Each row is where one point has got to under a steady rotation. How many steps took it there?
The counts run from 0 to 175.
[-11  -4   3  11   3  14  -2  10  -3  -2  -3  -5  -5  -9   4   3 -15   5
   1   6  -7  13  -5   4   5   3 -14  -8  -6 -15   5   2  -6 -14  -2  -5
  15  -8 -10 -11   7  -2  -3  -3 -10  -1  -1  -7  17  11  -3   5  11   4
   0 -11   5   2  -6   0  -1   0  -5  -7   4 -10] | 118
[ -5 -15   6   3   6   9  13  10  14 -15   9   4  -3   9  -3   1  -3   6
  -3   6   0   1  -1  10   4  -3 -15  12 -11  -4  -7  -5  -2  -7  -1   1
   9  -8   0 -13  17  11   9  14 -12 -16  -6  -8   5  11   5  -3  -6   2
  10  -3   7   0  -1  -2   5  -7 -10  -4   2   1] | 134
[ -7 -12   5  -1   7   1  -1  10   7  13  -2  -2   0   1   5   7  -2   1
  -6   3  10   9   1  13   2   3  -9  -2  -8 -10  -5   7 -14   0 -10  -2
   5 -12 -13  -9   2   1   5  -3   0  -9   0  -7  -1  15  10   3   4   9
   6   6   7  -4  11   5  12   3  -5  19  -6 -20] | 52
[ 10   1 -12   5   4  11  -9  -4   7 -14   3   6   1   2  -5   1  11  11
  -4   0   5  -1 -21  -7 -19   7  -8 -11  -2   0 -11   6   9  14  -3   7
 -11  -5   7  -5  -4   7  -1   0   1  -2   7   4 -14  -2  -1  13 -12   0
  -1  -4  -6   6   2   0  -8 -15   8  10  -9  -9] | 165
[ -1   0  -2  16  -1   1  -3   2  -7   5   3 -19  -3  11   5   3  -2  -2
 -15   1   4  -5  -6  10  -5   3   9   8  -4  -5 -17  -4   0 -12  -6   4
  -9  -4  -7  11  12   9  10   1  -8  -7  -2   1  -5  -4   5  -3  -5  -4
   4 -20   8   5   4   1   4  -4   0   9 -13 -18] | 42
[ -3 -18   6   9 -12  13  -3  12   0   2  -7  -9  -2   3  13   6  -4   3
   1  -4  -7   8  -9   6 -12  -3  -8   7   3 -10   2  10  -7  -3  -6 -10
  12   1   6  -4   4   3   2  -2  -2  -6   0  -9  10   2 -11   5 -12  -1
   0 -20  -1   6   1   2   0  -8  -7  -7 -14  -6] | 123
[ -8   0   6   4  16   1 -18  -9  10  -2   3  -3   5  10  -7  13  -2  -3
  -7 -12  -3   7  -2  -5  -6   1  -3  -6   4  -9  -7   2  -3  15  -6   7
 -12 -15  -7   1  -6  -6  -3   9   1  -5  -7  -1   1  -2  12   7   6   4
   5  11   7   9   2   4   3  -4   3  17  -3 -17] | 49
[ -3  11   5  18  11  -3 -10  -2   4  -4  10   0   0   6  -8   1   4  -4
  -8  -6   9 -14   0  -6   5   0 -10  -2 -10  -4 -10 -19   8   6   0  16
 -16  -6 -12   0   9   2   0   4 -12  -6   4   2  -7  -3  13   0   4   2
   8   0   1  11   9  -1  -5  -8   7  12  -1 -17] | 175
[ -6 -13   1  -3  -1  14  -8   8   1  -1   3 -10 -15   1   6  -1   2   4
  -5   5 -15  -3 -17  -8 -11   5  -9  -4  -6 -12 -11  11  -1 -13   6   0
  10  -7 -11 -17   6   5  -2   3  -1  -9  -4  -3   7   2  -5  -1  -5   8
   4 -19 -12  12  -2   1  -2  -1   0  -3  -6   5] | 18
[ -4   5   1  12   8  -2 -11   0  -5   0  -5  -7 -18   9  10   9   1   0
  -3 -21 -10  -4  -6  -7 -17   8 -12  -7   2  -5  -5   6   7  -2   4   9
   0  -9  -6  -6   2  -5   0  -4   0  -1 -17   1   3  -7  -9 -10   2  -4
  -4 -10   4  13  -7  -7   6  -5   1 -10  -4   0] | 21
[ -7  -4   5 -11  20  -4  -4  -3   8 -13  13   1  -6  -3   0   7  10   8
  -3  -4  -6  11  -8  -7 -10  -2 -14 -13 -12  -9 -12   9   7   1  -1  11
  -2  -7  -9  -9   5   3  -8  11  -6  -1 -12   3   9   3   2   0   8  11
  -1   5  -2  13   4   2  -2  -6   4   4   2  -9] | 155
[  0   8  -7   8   8  18  -7  -4   5  -6  -1   4  -2  14 -10  -6 -15   2
   6   1 -11   7  -5  -4  11   4  -8 -10  -8 -12   2  -1   0  -8   2  -2
   1 -17  -1  -6   2  -2  -7  -2 -12  -1 -14 -13   4  11   7  11  -2   1
   9  -1   5   3  -9  -6   5   0  -1   1  16  -6] | 9
[  1   4   6  17   7  22  -6   0  11  -2  -3   0  -9   5 -11 -10  -9   4
  -3   9  -3   0   1  -1  -4  13 -20 -18  12  -7   7   3   1   8  -7   6
   0 -12  -3  -8  -2  -2  -5  -3  -3  -3 -13  -2   4  11  -1   2   3  -2
   6   0   4   7  -8  -2   3   3  -2 -14   8 -10] | 11
[  5   2 -20   7  11   3   5   5   4  -2  -4  -3 -14   6  -1   4 -12   8
 -11  14   3   3 -12   4   1  18  -8 -14  -7  -1 -14   4  -7 -16  -6   0
   1  -8   0   0  14   8   6  -4  -9   1  -2  -5  -9   5  -5  -1  12   2
  -7  -4   1  -5  -4  -2  12  -8  -9   9  -6  -6] | 36
[  5  -2  -3  12   2  -2 -19  -2   1   7   6   1   1   1  -8  -6  -5  -2
   3   4   3   6   2  -9  -1   5  -3 -22   1  -1   3 -11  -7   1  -6  12
  -6   1  -2   5   5 -16  -9 -13 -10  -2   3   3 -16  12  -6   2  11  -6
  -3  11  12   4  -3   1   3  -5  -3   1   2 -20] | 76
[-10   2  -6  18   2  12  -9   2  -9  -5  -1  -7  -4  -5   2  13 -19   5
   1   1 -10  11  -8   7   1   1 -10  -4  -7  -9   7  -8  -2  -8  -7  -5
  14  -6  -5  -9   7  -7  -4  -6 -11  -1   4  -3  17   4  -8  13   4   1
   0 -18   8   6  -9   2  -5  -2  -1  -5   5 -11] | 119
[ -2 -12   6  11   0  21 -18  10   7  -4  -3  -2  -6   5   0   4  -5  -6
  -6  14  -8   3  -3  -1   4   8 -16  -8   6  -8   2  -2  -6  -4 -16  -7
   7  -7  -2 -17   1   3  -5  -5  -9  -5   3   2   2  12   6   2 -10   2
   9 -16   1  11  -4   2   3   0  -6 -10   0  -6] | 13
[-14  -5  -2   2   3  19  -5  -3   4  -2  12  -7  -5   6  -1  -4   3  13
  -4  22  -8   0 -10   0 -21   9   1  -4  -2  -4  -6  11  -4  -8  -2   8
   7 -16   1  -1   0   5  -5   0  -6  -2  -5 -10  17   5   3   3  -5  -4
   6   0  -5   5  -8   8   9   0  -8   6  -5   1] | 144
[  0 -15   6  13 -13  20  -8   2   5   0  -8  -6  -7   6   8   1  -4   7
   2   1   1   9  -5   2 -17  -1 -15   0   9 -11   8   7  -5   9 -14  -5
   5   4   3  -3   3   1   2  -2  -3  -7  -4  -1  10   0 -14   0  -5  -1
  -3 -12   2   7  -6   2  -5  -2  -4 -14 -15  -5] | 122
[ -3  -1   3   2   6  15  -1   4   2  -1   1   2   9   8  -6 -10 -14  -1
  -2   7 -11   9  -6  -6  13   2  -7   1  -6 -17  -3   0   1 -15   7  -4
  10 -11   3  -6   5   5  -1   2 -14  -4 -13 -14   4   9  14  11  -5   0
   7  -5   9   2  -5  -8   8  -2  -9  -5  12  -8] | 8
[ -2   6  -3   1   7  22 -13   0   5  -3   7  -6  -9   5  -4   0  10   6
  -4  18  -6   2 -11  -1 -10   4  -1  -8  -9  -6  -5  14  -8 -16  -1   2
   2 -16  -1  -8   8   7  -5   0  -9   1   0 -14  17   4   1   4  -3  -2
   4  -3  -8   3  -3   9   8  -2 -12   3  -7   2] | 145
[  4   6  12   8 -11  11   4   9   2  -8   3   6  -3  -6  -1  -7   3  -1
  -6  -3  -6  -9  -8   0   3 -10 -12  -4  -7 -10  -5  -8   3 -15   4   1
   1  -5  -1  -7  19  15   3  11 -13  -8  -2  -6   6  -3   0  -4 -10  -4
  -1 -20   7   5   5  -6  -6 -13  -6 -22  -1  -6] | 2
[ -2  -3  -7   2  10   9 -18   8  -2  -4  -3  -7 -18   3   9   4   3   1
   0  -5 -16  -1 -19 -13  -2   5  -5  -3 -12  -8  -9   6   1 -16   6  -5
   3 -11 -13 -13   9   5  -1  -3  -3  -5  -5   2   8  -4  -6  -1  -2   5
   3 -20  -9  10  -2   3   1  -4  -5  -2   1  10] | 19
[ 10   4   8   1  -5  -6 -26   8  -8  16  -6  -1   6  11   8  -2   4 -13
   7 -18  -3   2  -7  -7   5 -11  -1  -4   0 -17  -3   6  -3  -4   1   4
  -6  -1  -1  -1  -1  -9   3  -5   4  -7  -1  -3  -6  -2  -5  10  -7  -4
  -9 -11   7   5   4  -6   1  -8  -2   1  -5 -15] | 86
[ -2 -11  11   4   0   5  16   6  18  -9   4   2  -8   9  -2   0  -4   6
  -5   0   5  -1   2  12 -10  -1 -24   8  -6  -5 -10   2  -3   5  -1   6
   4  -6   3  -9  12   8   8  13  -7 -15 -11  -6   3   9   0  -9   0  -3
  10   8  10   3  -2  -1   8  -4  -4  -8  -5  -2] | 133
[  1   0  -3   9  12  -5   1   7   1  -2  -3   4 -11  14  10  12   1  -5
   7  -9   2   7   3   6   1   0 -12   9 -13 -18  -8   7   4  -8  -1  -2
   0  -5  -5  -8  12   4   4   2 -10  -6 -16 -13  11  -3   9   3  -9   6
   3  -6   5  -3  -6  -6  13   1  -2   5 -11   7] | 25
[ -1 -15  -7  -2  -4  -8  -1   3   5   8   3  -2  -8   2   7  -5   8  14
   1  -2  11   2  -6  -9 -23   2  -8   0 -13 -12  -2  16  -3   5   8  10
  -2   1   1   7  10  -1   2  -2   7 -10  -3  -5  -8   1  -7  -1   5  -4
 -12   8   1   0   4   7   8 -11   1  13 -19  -3] | 61
[ -6  -4   1  15   3   4  -3  -3  -5   2  11 -15   0  14   2  -2  -2   5
  -9  -3   2  -4 -11   4 -12   2   9   8  -2  -9 -16  -3   2   3  -1  10
  -9 -11 -10   9   7   5   9   6  -5  -8  -8  -5   1 -10  12   1  -5   1
   6 -12   3   5  -3   3   1  -4   7  17  -9 -15] | 43
[ -3 -13   1   1   2  11  -9   7   7   4   2   0 -11 -13   1   4   8  14
  -6   1   8   6 -10   0 -15   3 -14 -17  -9  -2   5   9  -5  14  -6  -2
  -2   1 -18  -5  10   0   1  -1   2  -8   5  11  -4   2 -12   0  10   7
  -3   1 -11   3  13   5  -5  -2  -4   6 -12 -14] | 56
[  1 -10  11  -9   6   5 -16   2   9   2  10 -16  -7  13  -2  -2  14  -7
  -1  -1  -3  -1  -5   0 -12  -4  -6  -3  -5  -3 -14   6  -6  -4 -13   5
  -5  -3  -9  -7   6  13  -2  11 -10  -8  -6   0   8  -3   2  -4 -14  10
  13  -8  -2  14   9   9   4  -1  -3   7 -13   0] | 150
[ -5   1   6  -6  -3  15   1   8  11  -5  -4   1  -7   1   1   2   0   8
  -7  -7 -10  -3 -16   6 -13  -5 -14  -6  -1  -3 -10  18  -4  -1  10  -3
   5 -13   9 -12   8  11   8  14   5  -8  -5  -8   9  -3  -9   2   0  -9
  -8  -9   5  -1   0  -4   3 -11  -9 -16   1   3] | 128
[  1  -8  -8  10  11   6   7   3   8  -7  -5   2   2  15   4   5 -15   3
  -8  -6   1   6  -5   4 -19  13  -9 -10   6   5 -15  -3   2   2 -13   6
   0   0  10   2   2   1   0   3  -6  -6 -12   4 -17   3  -3   6  -4   6
   4   0   4  -3   0 -18   9  -7  -1   6  -3 -15] | 32
[ -2   0  -2  16   7  12   5   0  10 -13   8   7  -5   5 -11  -9  -5  11
  -6 -10   0   0  -7   2 -11  13 -11  -9 -13   3   2 -10   6   2   0   3
  -4  -9  -6   5  13   1   7   6  -9  -5 -17   0  -2   2 -10  -4   6  -2
   8   5  -3   4  -4 -11  -5  -1 -10  -7   3 -12] | 137
[  9   6   7  14  -7   5  -6   5  -1  -8   4   6   5   5  -3  -2  -4  -6
  -2  -9  -6  -8  -7  -9  11  -7  -7   1  -8  -9  -9 -13   7 -14   1  -2
   1  -8   3  -2  17   8   1   7 -19  -9  -7  -8   0  -7   5   5 -12   1
   2 -21  13   7   3  -9  -6 -15   1 -19   6  -3] | 3
[ -6   2   5  -9  16  -4  -1  -2  -1  -9  12  -6  -2   1   2   1   3   8
  -2 -10  -4   7 -10  -2 -17  -1 -10 -11  -9  -8 -14   9  10   1   5  15
   1 -12 -11  -8   5   1  -6  10  -2  -5 -16   0   6   6  -4  -4   6  13
   3   3   5  13   5  -3   2   0   7   6   1 -14] | 154
[  8  -2  -8  -2   2  -1  -8  11   7   9  -7  -8   0   8   2  -1   7  -1
 -17   0   4  -7 -12  -6   0   6  -1   1  -7  -3 -19   8  -4  -6  -1   4
  -9  -6   8  -5   2  12  10  -3   2  -5   8  -5 -20   5   5  -4  -7  -2
 -11  -4   5   2   8  -4  15 -20  -1  10 -15 -18] | 168
[  0   1  21  -3  -5  -4  -7   5  -2   9   2  -1   6   7   8 -11  -2  -3
   6  -7  -3   1  -3  -3 -13  -8 -11  -3   6 -18  -9   9   0  11  15  14
   1   2  -1  -9  -9  -9  -3   7   6 -11  -3  -4  -2   6  -3  12  -3  -5
  -5   4  10   3   1  -1   6   0   7   9   2 -11] | 88
[ -5   9 -17  13  11   2   1  -4   0  -8  -3  -4 -10   1  -1   5 -13   9
 -12  11   1  -2 -12   5 -10  18  -4 -14  -2   6 -18   3  -3  -9  -3   8
  -2 -12  -3  -1  12   5   7  -3  -4   0   3   1  -4   0  -6   0   8  -3
  -4  -5   6  -3 -10  -1   5  -8   0   4  -2 -10] | 37
[  1  -2  14   0 -12  10 -25   7  -2   4   5   0   6  -9   3  -8  11  -6
   3   2  -4   0 -14 -12  -1 -13   0  -8   0 -16  -2   8  -3   3   5   5
  -2   0 -11  -5   1  -3  -6   3   2 -10   6   2   9  -6  -1  13  -5  -6
  -2 -14  -2  11   6   2 -13  -6   1  -2  -8  -6] | 84
[  7  -2  -5  12  -7   0 -19   4 -12  12   5  -7  -2   2   6 -11   0   0
  11  16   5   3  -6  -7  10   0   4  -2 -12 -17   0  -2  -9 -14  -1   1
   0   3 -13  -1  14  -8  -7 -14  -8  -3   8  -3   1   8  -4  10  -4  -2
  -1  -7   4   4  -7  10   0   3   0  11  -6 -11] | 80
[  8  -1   5  14  -4   3  -2  -4   6  -5   0   0   2  24  -8 -18  -6   0
   1 -15  -3  -1   2 -11  -4  -4  -9  -1   0 -13  -4  -7   5   3  -2   5
  -4   1   5  11   7  -3   2   8 -11  -8 -28  -7  -3  -1   5  -2  -5  -1
   2   0  10  12  -8 -11  -4  -6   3  -8   3 -10] | 5
[-11  -9   7   1  -2   9  -1   6   3   2  -7  -3 -10  -5   2  -8 -20   6
   2  12  -7  14   0  -2  -3   3 -18  -6   2 -19   6   6 -10  -7  -1  -3
  18   5  -8  -8   5  -3  -1   3 -14  -2  -9  -6  19  10 -10  -2  17   2
  -1  -1   4   2  -8   0   1   1  -5  -5   4  -7] | 117
[  2   8  -6  17  -8   5 -14  14  -3   1 -10   5  -1  -2   3  -5  -8   0
  -3   0  -6  -4  -7  -6  -1  10  -6  -8  -8  -5  -2   0  -4 -13   3   5
   1   1  10  -4   6   0   1  -3 -11   5   9  -7  -5   2  -8  11   8 -15
 -17 -12   3  -7  -7 -14   5 -18 -11 -15  -4  -5] | 102
[  0 -16 -11  -9   8   4   0   4  16 -10   2  -1  -6  11   1  -3  -9   8
  -7  19   0  10 -10  -6 -13  17 -11  -6  -2  -3 -21   8  -2   0  -7   3
   5   0   7   0   8  10  -1  10 -11 -12  -6  -1  -9   3   2   5  -1   6
   0   5  -6  -2  -4   2   4  -8  -1  10  -7   1] | 34
[-12  -7  -6  11   4  15   1  -2   0   0   5 -11  -2  15  -7  -7   0  14
  -3  11  -3  -2  -7   0 -29  16   1  -5   3  -2  -2  11  -1  -5   0  11
   6  -9   7   6  -1   0  -2  -1  -3   3 -13 -12   3  12  -3   0  -2  -8
   2   6  -2   7 -10   0  12   0  -7   4  -7 -11] | 143
[ 11  -6  -4  -7  -3   6 -11   6  14   2  -6  -2  -5   5   2  -4  13  -1
 -12   3   4  -3  -9 -13  -2   5  -4  -4  -4  -3 -15  15  -6   0  -6   3
  -8  -1   8   4   3  13   7  -2  -1   0   3  -2 -18   3  -1  -1  -7  -1
 -13  -4  -3   3   8   0   7 -21  -2   5 -15 -11] | 167
[  8   4   2  13  -2   5  -8  -3  -1  -9   2   4   4  18  -9  -6  -6  -6
   3 -19 -10  -1  -4  -9   1  -6  -7   3  -6  -8  -5 -15   8  -4  -2   1
  -6  -4   7   6  11   1   0   4 -16  -7 -14  -6  -6  -7   5   1 -10  -4
   2 -12  11  11  -2 -10  -3 -13  -1 -12   4  -9] | 4
[  0   6  -4   9  12   0 -17   3  -3   1  -6 -10 -17  10   5   7   2  -3
  -1 -19 -15  -1 -15  -9  -5   6  -7  -5  -9  -6  -4   7   5 -14   3  -1
   0  -8  -7  -8   8  -1   3  -6  -4  -2 -10  -4   0  -8  -9  -4   4   1
  -4 -16   0  10  -3  -5   4  -3  -1  -6  -4   1] | 20
